X: rows in a few groups, each row roughly a mix of its group's directions:
X (95 x 10):
[[ 44  43 -18  29  22  30 -18  40  24   6]
 [-20   5 -47  26   9 -37 -32 -10  39  37]
 [-16 -33   8 -22 -53 -27 -22 -40 -35  10]
 [ 23  55 -28  17  -1   7  -9  55  27  18]
 [ 24  47 -23  45  23  14  -1  20  46 -13]
 [  5  -6  48 -38 -17  21  33 -10 -35 -43]
 [-34  18 -36  46 -19 -40 -34 -10  22  17]
 [ -2 -57 -13  21  47  -9 -11  35 -10  35]
 [ 75  33   7   6  -6  31  20  -7  16 -15]
 [-19  20 -61  49 -11 -28 -19 -14  22   1]
 [ -2  38  -8  36  12 -23 -35   2  54 -35]
 [ 36  30 -25  49   5  35  23  26  31  10]
 [ 16  26 -37  35   8  -4 -32  14  41  47]
 [-32 -44  -6  31 -24 -57 -27   0  10  14]
 [ 48  -6 -10  50 -31  -4 -10  21   6  49]
 [-21 -62  42 -35  -4 -26  16  -6 -23   2]
 [-38  -9  53 -58 -13  -1   6   0 -18 -26]
 [-56   8 -52 -24  21 -11 -24  23  28  -2]
 [ 34  38  58   7  14   6  25  14 -12 -40]
 [-12  31 -26 -13  64  20   6  36 -19  26]
 [  2 -16 -76   5  -3   4 -24  21  29  30]
 [ 39   2 -17  64  -3  21  -4   8  48   2]
 [ -3 -30 -17   7  33   6  38 -12 -51 -48]
 [-25  11  71 -12  -5 -15  14 -34 -28 -24]
 [ -5 -53  46 -33 -34  -3  31 -14 -15 -16]
 [  3  39 -68 -12  -1  17 -20  25  32  16]
 [-26 -11  -7 -44  71  -2 -10  27   4 -13]
 [ 19  48 -56  38  18  22  -8  11  18  13]
 [-14  -9  32  10 -72 -23   5 -38 -10   8]
 [-27 -33  44 -52  36  -3  -3  26 -16 -11]
 [  0 -68   5  -3  44   3   7  27 -27  26]
 [ -4  65 -46  16  34  14 -13  19  18  -7]
 [ 27  73 -11   1  20  45   5  14   0  -7]
 [ 35  50  -4  27 -53 -10 -11  11  14  33]
 [ -7 -17 -21   8 -58 -16 -19 -42   0  47]
 [ -3 -39  32 -50  23  17  31   5 -33 -30]
 [-24 -33  -1 -40 -45 -13 -17 -44 -33 -11]
 [-15 -30  21  13 -50 -25  -7 -48 -17  36]
 [  5  59 -45  19  37   0 -37  -1  14  -1]
 [ 12  -5 -27  39 -72   9 -17 -23  13   9]
 [ 29  68  -8  12   3  11   0  51  22   1]
 [ -7 -38 -12  52 -22 -43 -26  -8  36  10]
 [ -9  20 -32  52  19   3 -18  47  -8 -41]
 [ 47  44 -18 -23   7  59  12 -13  -4   5]
 [-25 -50  13 -31 -38 -20 -16 -29 -38  14]
 [ 39 -54  -1   8  39  22  30  13 -34   9]
 [ -5  47 -40  31  41  -5 -37  18  11  22]
 [-39 -30  44 -18  -1 -26   7 -43 -21 -34]
 [  4  35 -35 -28  46  34   5  36  18 -26]
 [ 16  56 -23  27  32  31   8  31  31 -10]
 [ 24 -61  -9  14  35   0  36 -11 -39 -10]
 [-11 -64  28  39 -13 -26 -14  12  30  13]
 [-16 -21 -78  -7   5  -1 -24  17  30  15]
 [ -2  51 -34  38  25 -10 -34  10  39 -10]
 [-56 -10  11 -68   4 -21  -5 -14  12  -8]
 [ 22   6 -40  20 -10  27  -5  32  10  66]
 [ -6  19  36 -16  50  17  30  36  -8 -44]
 [-71  -5 -19  -3   5 -38 -11  -9 -12 -39]
 [-16 -46  53 -47  -8 -15  13 -21 -18  15]
 [-21 -44  33 -49 -27 -16  -1 -30 -29 -17]
 [  5  31  -7 -10  54  16   7  51  15 -41]
 [-44 -47 -57 -13   0 -20 -22  -8  18   5]
 [-31 -23  36 -54 -19 -22  -5 -17 -44  -1]
 [-15 -54  45 -43 -17  -9  23  -8 -28  -4]
 [ 20  18 -26  69   2  12  -9  39 -10 -29]
 [ 21  32 -61   5   3  19 -18  38  30  23]
 [ 50 -25 -38   1  37  46  13  22   3  -6]
 [-37 -22  15 -36 -24 -39 -34 -29 -36   5]
 [ 15 -10 -39  35  24   5 -23  31  22  56]
 [ -5  -2  61 -23  21  15  34 -22 -31 -36]
 [ 15  77 -15 -18  37  18   9   8  -8 -16]
 [ -9 -36  21 -31 -53  -5 -22 -41 -34   0]
 [ 24 -33  58 -50  16  14  21  -1 -16  10]
 [ -7  17 -36  60  18  -7 -27  44   3 -25]
 [-25 -49   9 -24 -44 -16 -21 -28 -37  19]
 [ 26  52   2 -45  -4   5   4 -35  45 -10]
 [ 22  35 -54  42   4  37   7  17  19  18]
 [-54 -50  15 -29  -4 -13  11 -41 -20  -6]
 [  5 -38   5  29 -49 -41 -21 -40  -3  15]
 [-18  17  49  14 -51 -38  -8 -34 -13  16]
 [-16 -45  28 -48  18  -1  32 -14 -35 -27]
 [-17 -43 -13  35 -50 -23 -40 -19  16  13]
 [ -5  58 -35  22  47  -2 -14  25  25  -4]
 [ 28   6 -29  69 -14   4   2  13  42  16]
 [-10 -43   5   9 -46 -24 -11 -55 -14  25]
 [ 12  38 -49  56  -2 -15 -20   4  30 -14]
 [ -7 -65  44 -14 -20   3  41  14  -7   5]
 [ 72  -9   1  42   9  30  15  15  -9  20]
 [ 26  17   8  41 -36   1  -4  21  -1  66]
 [-37  -7  48 -62 -27  -2  -2 -15  -3  19]
 [ 33 -24  33  -5 -19  31  45 -12 -47 -19]
 [ -1 -41   0   8 -43   6   8 -34 -21  59]
 [-14 -46  43 -48   4   2  34   6 -33   2]
 [ 50 -40   5  -4  30  34  37  13 -30 -10]
 [-38 -20  40 -57 -17  -3  18 -16 -25 -25]]
one row of each group, then the others: which group is each in?
[ 15  61 -36  23  43  16  -6  24   8  16]  (76)
[ 55 -34 -23  36  29   9  34 -11 -22  -9]  (48)
[-18 -30 -72   1  -5 -11 -33   1  26  21]  (125)

[ -6 -37 -26 -22  63  32  13  20  -1 -25]  (125)
[ -3 -52 -15  11   3  11   0  13 -32  66]  (76)
[-28 -51 -16  -1 -38 -16  -9 -43  -9  39]  (125)
[ 64 -15 -37  31  18   9  21 -21  12  27]  (48)
[  9 -35  32  32 -40  14  36  22  40 -15]  (76)
[ -2  44 -37   0  11  26  -6  51  20  41]  (125)
[-38 -60   2  -9  14 -54 -17  -7  -6  13]  (76)
[  2 -25  40  51  10 -52 -19  23   2 -17]  (125)
[-20  31   4 -48  29  56  26  -4 -16  13]  (125)
